(in the rows, 128 means zero)
Each path below is one point turned by a fixed rotation once a step. After each direction that follows a path, write how fast that rotation turns it, in deg/step (0 if it stays still).
Each turn is a multiple of 5 degrees from 10 to 175, or 0.
Each row of a path follows its step; steps can be skipped.
Path 1:
step 0: [122 140 131 142 110 117 132 129 131 115 128 131 114 130 121 128 120 133
 127 121 124 120 132 126 125 143 143 112 132 118 122 118 127 126 129 118
 127 131 133 137 116 126 121 119 128 125]
step 7: [119 128 136 117 133 123 125 125 129 109 120 132 137 125 114 140 123 120
 136 128 127 129 123 121 143 133 114 135 127 132 120 115 120 129 132 126
 124 128 146 133 132 113 112 125 130 128]
step 22: [125 118 134 130 130 138 132 139 131 146 133 126 125 123 122 135 115 119
 120 116 131 126 134 130 128 113 126 121 131 134 111 119 121 135 124 120
 127 137 136 122 148 134 136 125 122 130]
step 23: [119 133 122 135 135 122 137 139 127 116 121 123 127 125 123 134 123 122
 131 132 131 128 120 121 134 123 125 127 137 124 102 126 117 125 115 126
 118 113 149 132 139 121 122 129 126 125]
step 27: [118 127 140 138 126 121 127 130 121 128 117 129 137 129 122 117 115 136
 132 123 136 117 129 117 130 130 115 138 122 132 115 123 122 134 115 122
 131 130 139 124 140 112 123 120 130 141]
step 34: [124 138 132 131 130 131 134 129 132 137 131 114 132 134 117 128 134 117
 122 115 130 117 109 119 135 119 139 118 107 125 124 110 123 127 138 129
 127 129 122 129 130 127 125 126 136 139]
step 36: [121 136 126 130 110 115 123 128 125 104 124 129 127 131 122 129 126 133
 130 132 137 128 147 124 122 137 135 129 131 124 111 123 125 115 126 111
 130 124 128 137 119 129 118 125 124 128]
step 40: [126 124 137 134 125 118 132 127 125 116 133 134 121 127 111 120 123 123
 137 140 117 129 131 126 143 134 114 132 132 130 105 122 122 114 124 126
 129 124 117 135 131 128 128 129 118 138]
Speeds:
[126 127 130 131 127 126 125 129 127 126 131 133 127 133 128 127 128 127
 129 128 123 127 128 128 128 131 128 127 128 130 128 132 129 122 128 124
 130 126 128 127 121 131 132 128 127 125]
90
[133 130 131 130 129 123 128 127 131 129 130 127 129 126 124 126 125 126
 127 133 130 128 123 125 129 130 128 132 124 131 129 129 128 128 130 128
 129 126 127 126 127 127 132 125 130 131]
110
[130 131 128 133 128 130 133 128 128 129 130 126 124 133 128 130 125 130
 129 125 127 129 127 126 127 129 127 127 128 129 133 124 130 126 127 125
 125 132 126 128 132 128 131 128 131 126]
85
[132 130 124 129 127 129 129 130 127 130 124 130 128 127 124 131 125 131
 126 132 128 129 130 128 127 128 124 128 131 125 127 127 122 127 129 126
 126 128 132 129 122 129 127 126 131 127]
110
[130 126 125 126 128 128 125 130 124 125 129 128 128 128 131 130 130 125
 130 129 129 126 133 123 125 126 130 135 131 128 132 128 128 127 130 125
 127 129 124 129 129 128 128 125 129 129]
65
[125 128 128 129 129 130 129 124 131 130 128 132 127 126 129 131 131 123
 130 130 129 128 129 129 128 125 127 129 124 130 132 126 129 126 126 130
 129 125 129 128 125 128 124 130 135 127]
80
[126 125 126 126 128 131 125 127 128 129 131 131 124 127 127 125 123 129
 128 130 126 128 130 128 132 127 124 128 129 134 130 128 126 127 131 130
 130 131 132 131 132 128 128 127 128 130]
140
Path 2:
step 2: [123 131 123 132 139 128 141 131 115 126 115 121 126 115 128 136 123 117
 134 134 133 126 137 129 130 137 139 139 129 148 131 135 121 125 119 144
 108 115 133 118 128 121 131 131 127 119]
step 5: [114 115 129 126 126 131 131 141 129 124 119 129 124 125 125 119 136 134
 138 124 136 125 129 122 118 146 126 117 126 144 139 129 127 129 115 121
 142 122 116 114 131 110 125 134 136 137]
step 16: [130 128 123 107 126 141 130 135 136 128 140 113 120 123 135 135 127 139
 125 130 124 134 146 128 126 120 130 125 123 119 134 130 138 138 118 117
 141 145 123 127 137 125 134 132 116 137]
step 23: [126 132 141 124 130 123 127 151 127 126 132 111 117 117 137 128 127 129
 128 129 136 129 131 127 140 135 126 115 127 136 141 118 114 127 132 133
 130 134 110 128 144 132 123 121 133 115]
step 28: [134 143 134 118 115 128 128 138 126 130 146 127 117 130 126 140 125 131
 138 119 127 131 133 139 139 137 115 120 112 136 124 131 131 111 122 123
 115 126 137 122 118 136 136 131 123 122]
step 32: [119 126 116 134 113 123 120 119 136 133 122 114 140 126 124 123 135 142
 122 143 131 134 125 147 121 131 133 133 124 121 137 118 141 129 128 132
 136 139 135 137 122 114 138 126 129 134]
step 34: [138 132 124 121 130 120 137 139 126 123 128 115 137 136 134 147 117 123
 134 111 133 142 129 128 117 116 138 139 124 134 121 136 125 144 125 140
 131 139 121 117 131 133 122 134 129 128]
step 40: [118 145 123 123 132 114 119 128 133 140 127 132 134 129 135 125 125 129
 134 129 126 134 125 120 131 121 138 125 121 136 133 138 132 117 131 131
 123 116 141 127 106 115 122 138 149 131]
Speeds:
[126 127 130 127 127 128 127 129 129 124 130 129 131 134 129 125 125 128
 127 131 125 127 127 129 131 127 132 130 131 127 128 126 125 124 131 124
 130 130 128 128 122 125 124 129 129 125]
100
[130 126 130 129 125 126 130 131 124 119 129 128 128 128 129 134 130 133
 129 130 129 128 129 125 126 123 127 126 130 128 129 128 128 128 127 127
 132 127 129 129 128 130 130 127 130 130]
140
[125 127 128 124 125 123 128 129 130 128 125 129 131 130 125 133 127 126
 126 130 130 127 126 131 128 128 126 131 127 126 126 129 128 129 126 126
 128 132 129 130 126 132 127 126 120 132]
20
[127 128 127 126 130 127 126 129 128 129 124 135 129 127 125 125 129 128
 131 131 127 129 130 126 127 123 124 126 128 130 128 129 132 131 132 126
 131 129 126 126 129 129 125 134 129 130]
70
[125 128 133 121 125 133 131 128 128 128 129 128 128 123 127 125 132 126
 126 130 129 130 129 126 128 127 128 132 130 127 131 128 126 127 128 127
 129 127 126 127 130 132 130 127 129 126]
55
[130 127 132 130 132 124 126 131 130 129 132 129 130 127 126 125 128 130
 127 125 130 126 130 132 126 127 130 130 128 131 128 131 129 128 128 130
 130 132 130 129 126 135 129 126 133 127]
130
Path 3:
step 7: [128 139 131 128 134 146 133 141 127 120 123 135 140 116 145 126 124 132
 123 114 130 117 130 138 127 143 134 117 132 114 134 139 126 124 139 127
 119 118 122 113 129 125 133 123 129 140]
step 9: [140 126 139 126 133 125 148 132 136 135 146 123 121 129 137 136 120 129
 136 129 134 134 119 130 129 117 127 144 118 144 139 125 126 131 133 132
 140 117 128 136 123 126 142 122 139 125]
step 15: [123 107 121 133 128 147 125 114 138 133 136 110 135 117 136 148 126 135
 134 117 122 119 123 129 116 121 130 127 138 123 122 126 136 130 125 135
 121 128 132 120 126 133 131 138 124 135]
step 20: [129 121 118 128 115 115 125 138 114 114 138 120 129 136 126 129 126 126
 127 124 114 126 119 111 133 130 132 116 124 112 121 126 130 132 137 126
 151 133 123 129 125 123 127 119 138 138]
step 26: [122 135 124 121 127 124 134 121 131 114 120 123 121 130 137 116 110 122
 132 113 128 115 142 116 133 123 121 134 132 139 136 137 118 124 107 126
 137 118 121 121 126 121 123 139 128 130]
step 37: [141 137 122 124 114 132 116 119 126 120 122 118 125 126 118 129 137 133
 118 134 143 126 117 126 126 113 134 116 136 143 127 126 129 131 138 140
 129 139 130 108 130 124 132 137 137 120]
step 39: [133 148 138 129 127 137 118 123 117 133 135 141 130 137 116 112 128 128
 138 136 123 127 148 125 133 130 129 135 132 117 134 136 137 127 137 123
 136 122 131 130 134 125 129 111 117 137]
step 40: [134 124 139 118 133 138 138 138 117 137 107 124 129 113 134 128 122 121
 119 122 128 123 143 121 131 127 137 131 121 128 135 134 115 142 126 147
 119 119 139 128 130 123 126 129 135 131]
Speeds:
[127 131 126 129 127 128 125 127 126 127 123 122 127 126 131 129 127 127
 130 128 127 125 125 127 127 128 132 135 127 129 132 127 132 130 128 128
 125 128 128 128 128 122 126 132 128 126]
100
[129 123 124 130 130 124 127 126 128 129 129 132 126 132 128 125 127 132
 130 128 126 123 128 127 131 131 127 127 128 127 131 128 127 126 125 130
 131 130 125 132 127 124 128 133 130 130]
120
[129 124 127 130 131 128 124 124 128 128 126 127 133 128 128 129 125 127
 129 127 128 129 130 129 127 127 125 131 124 126 124 129 126 129 123 126
 129 127 135 128 128 131 123 129 126 127]
25
[131 131 130 128 131 124 131 128 132 132 127 127 126 125 124 125 127 131
 128 129 130 129 127 127 131 130 127 126 124 129 131 129 130 131 129 129
 129 131 134 123 125 128 128 129 128 126]
140
[130 127 127 127 125 130 128 129 126 126 126 131 128 124 129 124 127 133
 129 125 133 128 126 129 121 130 130 126 129 132 126 132 128 129 123 128
 127 128 126 128 127 128 129 131 126 126]
95
[130 122 126 125 128 127 128 125 129 127 128 126 128 128 131 124 130 124
 133 133 130 129 123 130 131 126 131 125 129 128 124 129 128 129 132 128
 126 128 128 127 127 129 131 130 128 127]
80
[126 126 126 131 132 129 131 126 130 124 132 128 130 127 124 128 129 130
 128 127 127 130 130 126 127 123 128 130 126 127 131 129 126 134 130 129
 125 130 122 129 127 129 128 127 124 123]
110
[127 126 130 130 130 125 124 126 127 126 128 128 127 126 129 130 127 133
 127 126 128 127 124 125 127 129 123 124 132 125 127 128 132 132 132 124
 127 126 127 126 132 126 127 126 130 128]
80
